In the rows, zero is written as 128.
Each row of Y is roughly a mix of the hidden directions of one of a few groups.
Y (137 x 14):
[[116 140 175 109 139 183 139 177 129 160 113 146  92 149]
 [145 127 140  92 101  68 115  63 151 135 126 130 123 102]
 [ 91 138 121 173 158  92 120 109 187 135 146 162 147 112]
 [ 98  92 170  97 140 152 137 153 157 168 120 154 118 175]
 [142 101  83 155 159  71  93  95 145  98 138 135 128 110]
 [153 172  81 153 149 135 117 135  88  78 112  91 130 117]
 [156 116 143 124  77  58 142 118 119 156 146 160 134 106]
 [127  90 151  88 119 158 133 173 134 139  97  89  88 158]
 [ 82 112 133  80 132 185 126 167 123 112 118 115  86 124]
 [138  97 105 132 150  72 114  95 134  72 133 108 168 115]
 [122 157 125 134 145 213 130 135  81 111 110 132 113 141]
 [100 118 109 140 161 201  83 141 123  91 144 126 117 130]
 [124 158 151 116 166 174 137 178 114  92 120 134 144 175]
 [178 149  92 148 153 136 120 121 105  72 105  82 135 119]
 [102 110 181 100 133 119 159 101 151 171 131 183 124 127]
 [127 155 130 135 157 208 158 170 110 121 123 119 116 152]
 [105 164 113 185 158 117 125 121  78 129 125 167 116  93]
 [146 138  80 143 112 132 113 125  99  83 129  66 124  87]
 [127 107 150  63 119 174 134 161 157 119  98 123 128 167]
 [107 135 105 147 140  46 115 109 171 153 141 135 141 114]
 [135 102 125 114 115  53 125  89 166 119 131 106 163 111]
 [116 122  93 181 173 185 111 114 123  97 144 119 146 136]
 [141 183  98 180 165 126 118 119 107 111 145 164 161 137]
 [143 160 124 147 103 116  92 120 113 121 193 175 165 121]
 [175 172  80 159 137 115 115 116 105  83 126 112 149 104]
 [ 99 116 112 178 171  94 107 120 183 118 138 156 149 120]
 [ 95 150 125 163 172  99 103 131 183 132 131 175 138 138]
 [ 97 130 171 125 130  67 110 110 168 121 141 168 161 120]
 [133 145 173  95  83  59 122 125 134 149 148 149 136 130]
 [100 108 193  97  97 122 133 145 155 163 135 159 109 157]
 [ 98 110 174 127 166 139 155 124 159 164 101 170 129 166]
 [110 140 117 156 159 168 107 131 115  66 138 123 183 143]
 [129 134 135 132 101 193 139 158 139 189 109 132  93 144]
 [152 148  60 144 140 128 119 134  93  97 115  78 128 100]
 [123  92 146  68  95 149 144 168 154 127 119  93 126 161]
 [106  75 159  86 100 153 138 137 136 132  97  82 100 114]
 [134 124 131 105 117  48 119  88 162 114 128 118 168 123]
 [118 178 101 171 189 142 110 102 115 105 128 144 153 121]
 [119  86 179  90 122 150 132 149 159 165 135 155 116 169]
 [119 166 126 162 125 151 105 120 117 116 190 180 161 123]
 [ 96 119 128 162 145  70 117 117 185 130 147 153 163 116]
 [ 97 166 116 178 162 123 113  93  93 128 138 149 105  85]
 [140 114 137  97  97  89 118 150 137 180 148 147  68 116]
 [178 125 142  84 125 102 129 108 184 146 145 150 144 168]
 [105 115 126 157 137  69 115 104 192 148 145 154 137 106]
 [148  80 149  66 114 123 125 148 136 126  98  81 103 147]
 [119 108 135  84 146 180 135 166 137 109  93 121  73 131]
 [ 92  71 169 105 108 147 129 137 167 168 147 141 119 149]
 [103 149 139 151 173  98 102 125 186 121 136 181 136 138]
 [162 151  82 153 118  87 113  94 119  90 138 107 154  90]
 [142  96 137  80 131 138 139 155 136 118  83  72  90 150]
 [129 175 118 164 152 116 120  99 127 114 168 185 167 129]
 [100 134 120 151 155  58 114 104 175 119 141 144 163 117]
 [141 167  87 174 172 136 132 105  98  85 112 108 140 111]
 [112  74 168  78  98 130 127 149 138 176 129 131 106 144]
 [ 99 112 103 129 152 149 162 136 135 120  82  67  87 117]
 [164 109 126  82 125 149 133 149  65 115 114  89  93 135]
 [130  71 148  84 109 127 135 135 126 142  88  74  97 122]
 [141 169 114 157 132 117 108 112 124 118 191 181 162 131]
 [105  93 186 106 136 156 143 139 149 171 130 163 112 163]
 [109 162 125 173 146 108 110  83  97 143 146 175 116  91]
 [151  72  82 138 123  85 111 110 104  97 128  91 146 111]
 [114 136 109 149 144 196 157 175 112 145 111  90 133 150]
 [ 83 105 168 116 132 128 142 122 160 177 150 181 129 152]
 [128 142 121 156 154 158  94  90 143  80 143 110 185 143]
 [157 161  65 178 154 104 138 105 117 112 127 108 129 101]
 [ 98 122 151  67 113 133 113 163 140 140 136 113  63 120]
 [148  72 153  75  71 141 120 155 143 126 125 140 112 129]
 [148 141  97 127 147 195 141 146  75 108 112  97 108 143]
 [159 110 141 103 107  78 133 167 143 164 144 132  70 131]
 [120 101  91 168 150 181 128 144 118  83 143 103 163 143]
 [140  95 146 101 135 127 152 125 125 124  56  75  99 119]
 [172 157  77 149 135 133 116 134  91  87 114  84 129 106]
 [103 158  97 159 183 165 107 120 112  79 135 121 153 117]
 [118 154 112 196 159 105  94 104 108 119 167 122 114 103]
 [147  78 116 103 116  51 122 117 126 139 133  94 118 104]
 [192 140  80 162 136 120 113 132 109  97 118  79 126 123]
 [122 185 125 165 182 137  88 101 129 137 134 165 136 145]
 [ 96 172 128 173 165 123 112  96  92 109 123 133 106  83]
 [125 159 156 116  88 189 127 131  98 164 118 159  91 131]
 [162 138 127 166 123  62 118 100 134 167 166 152 115 122]
 [147 108 128 105  73  60 154 141 121 157 154 134 130 106]
 [139  84  90 157 144  64 117 105 149 106 150 118 140 100]
 [145 135 156 124 104  77 129 151 108 163 107 163  72 102]
 [135 114 112 122 111  44 124  88 124 114 154 116 146  96]
 [104 136 105 194 169 162 116 141  90 110 120 120  98 109]
 [ 72 106 167 123 136 139 150 115 140 182 140 179 126 130]
 [128 150 139 107 132  48 102  93 151 105 134 152 155 133]
 [135  96 143 106  82 102 156 171  78 139 152  93 138 123]
 [131 146 171  75  84  79 139 111 143 162 119 147 140 134]
 [154 106 110 122 119 183 145 167  74 134 122  93  94 134]
 [124  91 147  72 102 166 138 172 148 139 105 116 107 161]
 [131  87 168  72 123 115 135 140 128 135  78  93 101 150]
 [105 188 146 135 168 190 143 146 119 115 126 151 124 150]
 [104 145 140 142 140 113 112 115 210 168 111 160 134 140]
 [136 132  89 169 176 177 110  96 131 101 138 142 163 136]
 [148 159  75 175 153 139 124 120 129  76 117  91 142 115]
 [164 145  62 171 151  99 124  99 121 110 139 106 141 104]
 [134 154 162  94 106 149 139 152 175 182 107 137 109 162]
 [170 154  88 146 152 145 126 141  90  88  98  80 117 122]
 [136 142 132  98 117  82 105 117 179 129  94 121 174 171]
 [102 123 139 150 150  69 120 124 190 151 153 161 124 109]
 [107 168 120 188 148 100 120  95  87 132 133 141 120  86]
 [142  69 126 102 111 177 141 167 143 132 100 106  91 143]
 [102  84 132  72 113 148 143 158 133 146 104  85  88 125]
 [103 132 117 204 140 122 100 137  85 118 161 123 105 103]
 [118  75 163  80 104 140 141 144 152 137  92  92  98 133]
 [122 106 107  75 130 167 160 152 159 118 126  89 157 166]
 [180  96 127 127 101  94 147 147 164 169 134 102 131 170]
 [126 168 119 182 145  77  99 121  99 103 159 124 138  97]
 [142 136 100 177 178 167 118  91 134  98 133 141 166 145]
 [116 185 124 146 146 194 124 132 115 100 112 151 149 163]
 [104 141 153 126 142  74 112  95 195 138 127 159 148 123]
 [110 136 104 180 161 156 128  85 112  87 145 125 175 120]
 [126 127 144 140  88  84  98  99 157 150 151 189 115 108]
 [127 157 133 144 112  72 105 103 107 105 169 158 172 101]
 [ 99 110 114 142 142 113 172  86 149 127  84  92 111  82]
 [110 138 107 168 156 153 146 100 116  78 125  96 184 128]
 [164 132 131  82  83 162 147 133  80 140 111  88 110 139]
 [ 99 132 122 158 141  67 119 109 190 147 144 152 148 113]
 [115 137 103 144 120  71 107  59 156 138 131 138 139  95]
 [ 95 131 127 168 157  83 115 110 184 135 149 168 138 110]
 [158 161  74 150 151  97 121 110 110  82 109  91 141 111]
 [157 159  87 155 144 137 130 132  98  81  99  76 117 108]
 [ 95 144 119 153 105 102 100  89  97 155 170 148 126  80]
 [ 97 132 103 139 171 199 109 159 114 103 110 116 106 127]
 [129  99 141  90 139 160 143 153 125 112  78  72  93 142]
 [149 103 143  92 116 138 150 148 157  81 123 104 180 170]
 [109 149 108 163 179 168 126 126 111  68 116 110 156 127]
 [158 103 152 103  75  78 137 137 144 179 130 130 100 129]
 [155  77 125  88  77 119 126 133 155 113 168 115 164 138]
 [116 174 105 175 142 135 122 118 121 130 177 184 155 122]
 [164 184 106 150 137  97 100 130 115 104 159 164 164 146]
 [148 147 142  88 100 190 137 141  88 149  98 109 101 150]
 [119 167 109 189 152 128 133  92 125 124 162 171 155 108]
 [112 163 130 154 120 155 106 148 146 122 190 179 148 154]
 [137  99 144  82 131 147 123 158 107 114  98  69  89 153]]
Here is one row from each group, named. Which group is each of the other rows in?
[129  91 105 136 131  66 123  79 131 103 143 106 149  84] => R
[144  92 154 107  67  95 132 151 121 165 118 136  85 108] => F
[121 113 178 100 154 136 154 147 150 164 107 156  98 178] => U

[122 103 186  97  98  92 120 109 140 163 148 174 143 138] => U
[102 144 172 118  94 167 134  98 123 174 124 157  93  96] => R
[105 138 125 157 167  83  99 126 189 125 133 170 144 138] => R
[ 95 179 122 166 153 110 105  96  94 144 140 161 114  91] => F
[161 104 117  95 148 122 133 138 108 113  67  67 111 135] => U
[117  84 171  98 131 149 147 124 126 125  65  87 106 128] => U
[132 129 174  78  83  77 160 119 143 155 127 144 135 141] => F
[138 118 172  97  81 130 127 151 148 187 125 149  88 133] => R
[134  82 121  72  90 168 140 128 151 174 114 139 112 136] => F
[157 161  97 135 115 100 109 101 110  67 129  98 153  92] => U
[148 152 146 173 133 121 104 130 152 131 167 181 158 173] => U
